The rows of R fall into 3 groups, which share some directions, and each row is roughly a mix of its group's hidden directions.
R:
0: -12  22  -2 -15   5   7  24   2  26 -14  19  -1 -24 -18
1:  -9 -25  10 -17  21  13  25  -3  10   1  -2 -27  19   7
2:  -7  16  42  -1  18 -20  10 -13 -13 -12  -6  -5   0 -12
3:  -1  -2 -28  10 -26 -13   4  20  34  -1  -9  -5  -9  -9
4: -12  -4 -14  16 -44   4  -3  -1  -7   1 -28   8  -2  11
5:   8   9  16 -19  48   9  -1  -3  -6   1  19  -2   5   3
6:  -8  22  40   2  15 -22   7 -12 -10 -11  -7  -3  -3 -16
7:  13   9  -8  12 -19 -16 -23  -4 -28  -3  12  24 -20   0
8:  23  20   9  16  14  14  16   6 -19 -10   8 -21  15  22
9: -28  -8 -15  -1  -2  13  24   0  26 -19  -6   6 -13 -22
10:  -7  18  40  -2  15 -24   8 -16 -15 -12  -5  -1  -1 -12
11:  22  -2 -29  18 -22  -8 -17   3 -14   9   6  17 -21  -4
12:   9 -25 -28   3 -38   5  -5  10  -4  14   0  -3 -15  -5
13:   0  -2  13  -7  -2  21 -10 -24 -34   2 -16   6   2  29
14:  -4  -6 -25  11 -14 -17   8  23  34   1  -2  -4   9 -22
15:  14   9 -15  11 -18 -13 -25  -5 -25  -2  14  27 -17   3
16:  -3   3  18  -5  23 -14   5 -21  -2 -16  17 -14 -33  15
17:   0  26  -4   1  27   0 -23  -5  -3 -15  10  27   7  22
18:  29   1  12   3   2 -10 -24  -3 -26  17   4  -6  15  24
19: -12  41  27   4  11 -11 -12  -3  -1 -15  -2  18   1  -3
20:  -6 -16 -16   5 -33   4 -10  13  12  11 -17 -13 -19 -24
21: -24 -25  -8 -11  -7   3   3 -13  33  10   7  19  -4 -19
22:  -7 -19  16 -17  19   8  31  -8   9   3  -1 -26  21   2
23:  -6 -33  -2  -5  -6 -15 -21 -16   5  32   2  13  16   4
24: -10  20  28  12   4 -16   1   2   6  -3 -21 -11 -15 -32
25: -17 -35  -8  -6  -5   1   0 -16  25  25   7  14  12  -4
26:   5   0 -23  10 -23 -16   9  27  26  11 -16  -1   5 -16
27: -18   7  -4  -8   7  10  31   0  32  -1  19   1 -16 -19
28:  23  10  19  24   9  17  -2   3 -26 -17   2  -8  19  16
29: -25   9  -6 -11  -5 -15   0   6   9 -17  -8   7 -31 -32
30:  -7 -14  -8   8 -31  13  -8 -14 -16   3 -31   6   6  22
31:  10  29   3  13   7   1   8  18 -27 -27 -14 -18  -6   4
32:  -1  -7 -24   9 -41   5  -5   6   8   6 -30   4   3   9
33:  -3  -1  17  -7   3  16  -8 -30 -34  -5  -6   2  -2  28
34: -30 -10 -10  -1  -3  14  21  -2  30 -14  -3  11  -9 -24
35:   2   9 -20   0   7 -22  12  23  37  -4  10 -12   0 -17
36: -10 -17  11  -2  -2  15 -13 -37 -23 -12  -1  -1  -2  24
37:   4  -3 -24  10 -27 -15   4  23  32   4  -9  -4  -7 -14
38:   0 -33 -11 -21  11  16  14  -2   1   1   9 -11  19  28
39:   0  -2 -22  10  -9 -17   9  28  33   6  -2  -2   7 -24
40: -12  36  30   3  13 -17 -12  -7  -4 -16  -6  13  -3  -9
41:   5   8   9  24   9 -20 -11  14 -40  -4 -16 -13   1   0
42:  -2  -8  12   2 -12  18  -8 -19 -34   9 -25  12   2  23
43:  -4  -6 -27  14 -31 -16   7  17  25   1 -12  -3  10 -15
44:  -2  25  -1  11   5   7  16  16 -12 -38 -12 -12 -17 -11
45: -21  -2 -10 -22  -2  -5  13  -5  33   8  15   7 -22 -21
46:  -6  -8 -22   5   0 -19   5  10  42 -12  12 -15  -8 -12
47:  14  11 -17  13 -18 -12 -25  -2 -21  -1  11  28 -17   5
48:  19   7 -33  16 -17   0 -21   5  -8   7  12  24 -12   7
49:  31  11  20  17  13  10   2   7 -18  15  19 -11  11  17
50:  -8  -5 -23  12 -37   4  -2   6   3   5 -34   6   5  12
51:  19  10 -26  21 -25  -8 -18   5  -7  10   4  20 -20  -9
52:   1 -37   3   2  -4   8 -12 -18  13  26  11  16  21   6
53:  -9 -13  10   0  -7  18 -10 -30 -31  -3 -15   6   7  25
54:   5  -5 -15  14 -35  -5   4  19   4  18 -28  10  13 -11
55: -25   1 -14 -23  -4 -14  11  -2  29  13   6   5 -22 -19
56:  -9  16  19 -10  34  10   8  -6   2 -13  13   6  24  23
57:   8   4   0  -9  35 -14   9  13  20   0  24  -9  13 -22
58:   2   4  25 -11  18  19  -9 -22 -30  -2   4   5 -12  22
59:  13  17   4  -6  24 -16  11  25  21   6  20  -5 -10 -22
60:   6   9 -10   1   6 -22  12  26  30   1  16  -7   1 -28
61:  19  25   5   6   1  -1  -9   9 -29 -33 -12 -12  -5   9
62:  13  31  14  16   3 -27  -8 -12 -19  -5   5  22 -10  -9
63:  11 -43 -15  -8 -15   4  19  -5  -6  15   3 -22   0  -4
64:   8  13   7  -9  26 -10   4  11  21  -8  34 -10 -18 -17
65:  15 -15   4  15  -1  -5 -21  -3 -27  11 -15  -3  28  23
66:  15  25 -21  25 -12  -5 -22   8   2   5   1  23 -17  -8
67:   6   6  25 -14  21  14  -6 -24 -30  -2   5   0 -10  22
68:   0  38  -2  -7   7   1  25  17   4 -14   6 -15 -24  -8
69:  -1   1  22 -10  20  17  -6 -23 -36   1  -1   6  10  18
70:  -6   3 -25  11 -22 -20  10  22  30  -4  -1  -6   3 -18
71: -22  13 -10 -22  -5  -1  14   0  29 -13   5   6 -23 -22
72: -14 -21 -16 -11  -5  28   6  16  29   8  -9 -20  10   2
73:  11  10 -15   0  -1 -20  10  28  32   3  11  -8   2 -25
74:  32   8  11   5   4  -9 -18   3 -30  13   3 -12  11  25
75: -25  -3 -11 -13   2   0  22  -4  33   3  13   4 -18 -22
76:   8  22  -1  -2  17 -15  12  32  21   6  15  -1  -8 -23
77:   1  -9 -16   6 -36   9  -6  -4  -8   8 -35   5  11  17
78:  -4 -24 -25   0 -29  13  -5  17  16  12 -13 -14 -11 -10
79:  -1   2  19 -11  15  11  -5 -31 -30  -6  -2  -3  -3  28
80:   4  14  -3  -3  15   6 -13  -4 -17 -12  25  26  10  33
81:   9 -20 -13 -15  12  13  10  -7  -9   0  22   5  21  35
82:  -2  23  29  -3  32  -8   8 -11 -10 -15   9   9  14  15
83:  20  -2 -23  19 -31  -7 -10   3 -13  14   6  10 -21 -13
84:  -5  -1  10  -2 -11  21 -11 -22 -30  -1 -17   7 -10  31
85:  14 -24   3   2  -2   1 -12  -7   0  41   7   5  22  20
86:  22  20  14  19   5   4  -7  12 -34 -14 -10 -12  12  16
87:   7  11  15 -11  38  -8   6   6   5  -3  33  -5   2 -19
88:  25   1  16  23   4  10 -12   5 -30  -3  -6  -5  23  20
89:  19  11  13  23   4   5 -10   9 -35 -16 -14  -9  16  14
90:   7 -24 -19 -16   5  17   7  -6  -8   3  23   3  19  31
91:  17 -19 -32   3 -24   3 -13  -2 -19   9  18  13 -10   8
92:   7 -33   6   2  -5   0 -24 -19   0  21   6  14  24  12
93:  -1 -29 -30  -3 -31  13  -8   7   5  14  -1 -10 -10 -11
94:   3 -36   4   2  -6  -1 -24 -19   1  20   3  16  23   9
95:   7   1 -35  14 -29  12 -15  14  15  14  -1   8 -11  -9
96:  15 -28   8   4  -2  -7 -25 -12  -8  31   8   9  18  14
97:   9   8 -13   2   1 -19  10  29  32   5  11  -6   0 -27
98:  25  31   9  10   8  14  11  15 -19 -16   2 -18   1  16
99:  26  -9   4  20   4  -4 -17   4 -36   4 -10 -11  13  21
100:  18  -4 -26   2  -4   6 -14  -1 -18   0  24  24   1  29
101:   0   4   6  -1  34 -10   8  20  17   3  25   1   5 -29
102:  18 -25   2   2  -1   7  -9 -10   2  34  11   3  24  24
103:   0 -39   9 -21   2   0  23 -11 -15   1   5 -22   9   8
104:  24 -12  13  22   3  13 -13  -3 -25   0  -3  -2  27  22
105: -20  15  21 -15  28  12   8   0  16 -13   0  -2  25  15
106:   1  23  -9  16 -28  -8 -26  11  -3  -1  -3  22 -21 -10
107:  -9 -30  -2  -5  -4 -18 -17 -14   6  38   4  11  14   2
108:  20  13 -22  24 -17 -10 -20   4  -9   7   4  20 -22  -8
109: -29 -13  -5  -1  -4  16  15  -7  30 -16  -1  16  -4 -24
110:   4   3 -23   4  -8 -21   9  23  37  -1   5 -11   3 -20
One row of each group comes first, with its name. Which group is each row after those in?
 -2   9 -17   6  -3 -22  12  25  33  -5  13  -7  -1 -25 -> P
-14  29  -6  -9  -1 -11   6   7  -4 -35 -12  -7 -22 -15 -> F
-10  38  25   1  20  -7 -11  -5  -4 -18   5  20   7   8 -> H

-25  -5  -8 -19  -3  -7  10  -5  33  13  12  11 -17 -22 -> F
 13  -5  16  -9  43   4  -1  10   8  10  23   3   3 -20 -> P
 -5  31  11   8  15  14  34  14   9  -6  16 -10  -8 -11 -> F
 -2   8  19 -12  43   0   2  -8  -4  -9  30  -5  -4  -3 -> P
 -2  -7 -19   6 -37  13  -8  -3  -6   5 -32   6  12  16 -> P
-16  11 -12  -1   5  -8  12   2  -2 -39  -7  -9 -27 -21 -> F
 -9  17  40   2   9 -21   7 -10 -11  -9  -9  -7  -7 -22 -> H
  6 -19  15 -15  26  -4  25 -14 -14  -5   9 -10  18  22 -> H
 26  -9  11   2   0   0 -17  -6 -11  32  11   0  22  26 -> F
 -3  -8   8   2 -17  19  -9 -19 -33   7 -25  12   6  22 -> P
-12 -11  20 -10  18  10  29   1  18   3 -10 -29  15  -7 -> H
